Each row has a name. Each piece below is followed by the name of the row it came from, unless a question asks for something else. Each question is about the rows just above it. Places in a row count from 1.

[161 165 135 156 141 160 169 127  89 126 179 171 106 135 168 157 105 105
 110 124 106] : rofi
[164 142 138 130 125 147 188 170 175 139 149 159 159 124  75 106 114 112
 133 136 186] : rolap
[164 124 128 101 189 127 199 128 114 155 141 176 130 166 102 133 130 116
 117  99 166] : sefe
[112 133 121 126 117 160  85  93 153  81 125 114 142  94 104 129  90  72
 146 193 107] : mide
[132 155 121 136  34 142 114 134 170 140 145  87 111 106 148 122 136 169
 116  99  80] : sebez
[139  94  90 122 134 104 160  95  75  80 134 146 135 128 146  93 131 205
 128 131 105] : bozu
[148 161 161 127 116 151 158 141 108 143 159 127  84 156 119 193 182  96
 134 131 175] : seren
[142 198 160  92 135 155 136 101 150 175 184 148  35 182 168 157 105 105
 110 124 106] : rit
[112 133 100 126 117 160  85 128 114 155 140 165 166 101 148  81  97 137
 134 159 135] : Zure
[161 165 135 156 141 160 169 127  89 155 141 176 129 135 147 153 153 111
 133 194 144] : vulas
[135 134 124 150  72 150 120 120 150  72 136  97 140  76 118 108 114 158
 144 197 104] : Nupo
After [117  99], its row goes on with
[166]
[92] is at row and place
rit, 4
The rest of the row after [155 141 176 130]:
[166 102 133 130 116 117  99 166]
Where in the named rows is [197]?
Nupo, 20
The rest of the row after [134 170]:
[140 145  87 111 106 148 122 136 169 116  99  80]
After [128 114 155 141], its row goes on with
[176 130 166 102 133 130 116 117  99 166]
Row and place of [34] in the named rows:
sebez, 5

[159 111 224 161 105 178 122  59 103] = Miz
[115 133 145 148 110 111 149 183 129] = Bet
[136 151 101 115 163  46 139  95  88] = Lis
[100 154 113 130 146  74 129 103  87] = Zad
[100 154 113 130 138  53 168  63 215] = rel
[138 144 113 117 146  74 129 165  99] = silu
[146 150 101 115 163  46 114 122 130] = fug
The rest of the row after [151 101 115 163  46]:
[139  95  88]
[144] is at row and place
silu, 2

[146 118 105 141 159 177  56 183 133  78 119 127 107  77 100 197 151 116
 169 158 116 129  92 151 131 151 161 130 132 115 130] = faduk
[130 160 142 108  98 115  95 120 126 177  91 144 144  95 104 132 133 132
 150 109 112  90 116 115 149 147 190 105 136 138 176] = tatiz
[130 160 142 108  98 115  95 120 126 177  91 144 144  95 104 132 133 132
 150 109 112  90 116 115 149 147 190 105 136 138 109] = deda
[123  97 130  95 102 115 120 171 211 107 149  74  94 119  70 162 177 105
 169 168  79 195 116 103 114 221  98 121 193 100 158] = ruka
[130 125 145 166 193 153 153 182  67  47 133 135 104  70  84 140  97 109
 104 167 122 193  98 141 146 116 132 117 136 159  73] = lotu
[ 71 126 119  84 159  95 136 147 189 104 146  90 106  97 101 124 162 124
 156 195 107 156 145  86  89 212 107 135 163  90 111] = Tuku
[126 104  92  99 143  99  95 120 127  70 134 103  71  80  69 201 134 119
 168 152 129 157  85 109 135 184 147 123 131  86 145] = repub
[116  84 137 107 140 145  98 156 106 118 163 132 119 150 137 141 125 103
 194 160 128 106 171 117 109 129 105 164 139 110 107] = Toz
[123 108 103  95 144 123  23 112 183 130 123 132 102 142 174 171 119 109
 210 156 151  91 170 148  97 150 156 132 144  83 149] = lib
[ 94 105  89  69 165 114 103 147 167  84 146  80  74 117  65 168 150 104
 170 174 147 120 146  93  97 178 136 144 147  60  88] = vuk
Which row holds [130 160 142 108  98 115  95 120 126 177  91 144 144  95 104 132 133 132
 150 109 112  90 116 115 149 147 190 105 136 138 109]?
deda
Where in the named rows is [139]?
Toz, 29
Row and place of [212] in the named rows:
Tuku, 26
The row with [123 108 103  95 144 123  23 112 183 130 123 132 102 142 174 171 119 109
 210 156 151  91 170 148  97 150 156 132 144  83 149] is
lib
The rest of the row after [ 70 162]:
[177 105 169 168  79 195 116 103 114 221  98 121 193 100 158]

[130 131 131 129]  foro
[115 186 163 127]  Fik
[127 140 137 129]  Lesu
[108 210 132 129]  gufu
[119 167 152 128]  teneg
[106 213 179 127]  vofi
[108 211 126 127]  meper
[118 176 157 128]  burap
[116 184 162 127]  gebiv
[128 133 133 129]  nopap
[148  62  91 131]  rof
[147  64  92 131]  busid
The rest of the row after [108 211]:
[126 127]
Where in the named rows is [115]?
Fik, 1

[ 72 222 119  46  50  44 235 146  73 136 222  32 113  43 158 106 172 145
 124 199 123 155  44 129  48 139 237 140] = Fev
[166  84 159 117 108 116  77 157 168 130  95 120 142 144 129 144 117 127
 158 131 158 159 135 157 120 158  76 141] = tir
[ 99  97 215 101 136 108  75  86  99 195  26 102 203  79 198  47 153  70
  90  47  89  85  79  92  95 136  93 190] = zumuf
[ 36 170 189 119 162 126 160  39  31 173 159 113 162  57 201 159 194 176
  41  43  39  36  71  44 108 118 177 190] = kepu
[128 159 176 100  72  94 167 163 128  62 186  91  52 127 136  47 153  69
 152 185 150 175 123 152 104 228 158 172] = teku
q: [ 36 170 189 119 162 126 160  39  31 173 159 113 162  57 201 159 194 176
  41  43  39  36  71  44 108 118 177 190]
kepu
The rest of the row after [43 39]:
[ 36  71  44 108 118 177 190]
Where in the named rows is [195]?
zumuf, 10
After [ 47 153  69], its row goes on with
[152 185 150 175 123 152 104 228 158 172]

